which system made each run
(in the rows, 128 means zero)
K_122, run 1 (8 x 28)
[[158 106 148 200 186  92 103  63 140 183 131 122 117  81 119 147 156 142
  169 136 119 121 123 142  98  76 142 152]
 [157 123 122 201 170  96  98  65 156 178 133 113 114  75 114 140 156 127
  158 125 117 128 110 132  85  94 162 141]
 [151 116 101 183 154  86  89  77 170 177 128 113 112  78  97 113 154 131
  142 109 113 127 101 107  78 116 179 129]
 [141 128  89 166 139  92  90  82 181 159 137 106 110  87  91 101 145 111
  126  96 108 142 105  92  81 123 186 122]
 [117 142  81 144 115  99 107  97 173 137 139 106 116  97  97  87 137 109
  107 100 102 151  96  72 100 140 186 110]
 [111 147  79 117 101 107 113 116 166 115 135 107 112 110  94  83 125 106
   93  96 103 160 104  63 111 152 180  97]
 [108 148  92  90  79 107 137 135 158  90 128 104 126 126 104  81 111 103
   76  98  99 150 110  73 130 158 164  96]
 [101 145 104  69  71 117 149 149 140  81 127 110 135 139 112  89 101 107
   73  99 101 148 106  86 141 163 135  84]]
K_486, run 2 (8 x 28)
[[130 140 106 181 164  95  77  93 175 168 100 122  89  89 120 110 160 134
  130 112 124 117 132  90  92 120 200 123]
 [130 152  85 173 164 103  74 101 183 149 118 123  90  86  94 118 151 128
  154 114 122 139 133 107  96  99 184 132]
 [124 161  67 134 155 114  78 116 173 133 136 127  91  95  75 121 144 137
  170 129 127 159 145 115  92  87 154 136]
 [120 171  59  95 146 129  84 133 157 116 160 125 108  99  67 132 136 138
  181 144 127 174 152 132 100  75 122 126]
 [120 166  62  78 137 151 107 143 136  96 168 130 125 115  66 147 119 143
  187 149 135 183 150 149 100  83  93 136]
 [119 157  82  69 113 159 126 153 114  89 167 128 144 146  82 152 107 135
  179 143 136 176 153 149 119  97  63 136]
 [124 149 104  52  94 158 153 156 100  77 169 134 150 153 106 155 100 133
  167 137 141 164 140 152 129 113  53 138]
 [128 132 139  55  91 161 173 168  80  75 165 137 165 161 127 142 100 132
  152 136 130 143 133 158 147 128  44 137]]
K_986, run 3 (8 x 28)
[[147  99 106 199 165 130  91  99 136 200 134 132 127 110 122 136 143 146
  173 154 157  95 129 151  88 137 143 156]
 [162 105 113 191 164 126 101 100 132 188 133 137 127 106 107 148 143 154
  185 154 149 111 130 153  84 115 133 157]
 [156 108 109 173 163 119  92  97 134 180 144 136 122 105 105 150 144 157
  201 156 144 127 137 161  93 100 117 158]
 [153 125 106 156 167 119  96 101 132 166 145 139 126 105  93 162 138 156
  202 156 142 133 136 164  92  78 107 150]
 [144 141 124 133 161 120 102 112 127 142 146 142 122 105  92 166 144 155
  208 147 139 145 144 164 111  68  98 145]
 [146 143 124 119 168 126 112 124 120 120 146 134 119 105  95 159 144 152
  198 151 131 155 144 167 125  49  85 140]
 [125 163 128  90 159 127 124 129 122  93 147 132 111 122 104 169 139 147
  190 156 137 161 146 161 143  51  89 144]
 [118 166 132  80 156 140 136 140 113  72 137 134 103 130 106 166 133 150
  180 153 132 164 155 159 156  49  87 135]]
K_238, run 4 (8 x 28)
[[129 108  57 126  98 157 122 136 121 142 176 132 148 146  96 120 103 137
  167 146 146 144 122 137  76 162  94 143]
 [128 122  74 100  95 162 125 151  98 123 182 135 160 147  92 134 101 137
  170 139 138 151 129 156  83 140  71 142]
 [131 127  96  80 112 156 148 146  93 100 172 139 155 153 102 152 107 136
  170 145 131 154 140 168 107 123  52 142]
 [124 141 132  61 111 154 154 154  98  77 168 137 146 145 108 167 116 142
  177 149 134 157 144 167 145  89  47 142]
 [128 150 155  64 137 141 165 143  93  70 147 133 133 131 125 179 129 141
  164 146 125 164 136 167 159  63  55 143]
 [121 159 168  77 145 125 159 127 103  66 133 127 104 122 127 170 137 137
  158 142 114 161 141 156 171  37  77 130]
 [125 163 183  93 165 113 142 124 123  84 118 130  94 113 140 168 149 135
  145 136 107 149 144 136 180  37 105 129]
 [117 163 181 117 178 107 125 120 140  91  96 131  90 107 146 151 163 124
  127 131 107 132 147 118 172  52 141 126]]

runs to name
run 5 (5 x 28)
[[107 174 110 128 175 118  83 136 175 108  87 143  73 119 123 129 146 128
  128 137 133 130 152  90 152  82 184 115]
 [ 96 177  79 120 146 143  70 162 170 117  97 139  80 125 102 126 139 138
  144 142 136 138 164 108 130  99 161 117]
 [ 93 170  52 100 147 161  73 165 156 108 123 155  96 147  94 133 128 142
  166 152 152 131 180 131 120 105 139 129]
 [108 151  40  97 129 171  88 173 134 122 136 150 128 149  87 132 115 153
  173 159 166 133 169 146 105 124 109 131]
 [119 129  49 111 116 184 106 163 111 123 147 144 136 154  98 140  96 150
  181 159 164 143 159 161  97 132  86 144]]
	K_486
run 6 (5 x 28)
[[136 117 109 173 163 144  92 133 117 169 134 150 128 125 123 158 133 157
  201 168 164 115 149 173  96 114 107 153]
 [139 123 100 153 159 147  96 137 120 161 135 151 133 130 103 157 135 158
  204 163 159 121 152 170 106  93 105 153]
 [128 142  91 133 153 148  91 136 125 140 137 147 122 131  95 157 134 163
  203 171 157 129 157 167 104  87 101 147]
 [119 154  84 113 150 155  92 150 134 127 141 139 117 129  94 163 134 155
  198 161 148 140 163 163 109  90 100 143]
 [119 166  76 100 154 148  93 154 130 114 149 151 109 125  90 157 132 153
  193 158 141 150 167 147 124  73 101 137]]
	K_986
run 7 (5 x 28)
[[152 128 172 139 178 103 132 100 110 128 138 131 115 106 119 178 147 149
  198 148 120 142 124 168 127  52  93 150]
 [153 124 149 161 170 106 112  84 127 152 139 123 119  89 106 161 153 151
  191 134 127 142 129 165 104  60 108 148]
 [159 126 122 168 163 101 101  78 148 163 152 122 120  90  96 148 150 141
  185 129 123 147 116 150  92  77 124 152]
 [150 131  97 170 165 102  95  78 164 164 151 118 124  79  84 138 144 136
  178 125 128 152 113 139  78 100 147 141]
 [143 127  83 161 139 102  87  90 162 161 151 112 125  86  81 117 142 128
  157 112 119 154 114 116  74 121 157 130]]
	K_122
run 8 (5 x 28)
[[135 133 200  79 119 105 189 122  84  64 142 112 136 131 145 158 125 123
  118 120  91 146 116 135 179  81  74 119]
 [146 138 223 104 146 104 174 106 100  81 125 117 126 113 154 159 145 128
  115 114  93 143 107 135 178  63  96 118]
 [146 136 220 134 162  85 147  92 120 108 114 119 109  96 156 150 164 116
  124 112  88 135 116 127 168  72 128 134]
 [146 135 209 158 177  75 129  86 146 127 102 118  96  89 152 140 167 122
  121 113 100 123 113 115 162  64 158 131]
 [146 136 171 183 179  75 101  80 163 150  92 112  82  75 143 126 163 131
  123 114 105 119 118 103 133  81 188 125]]
	K_238
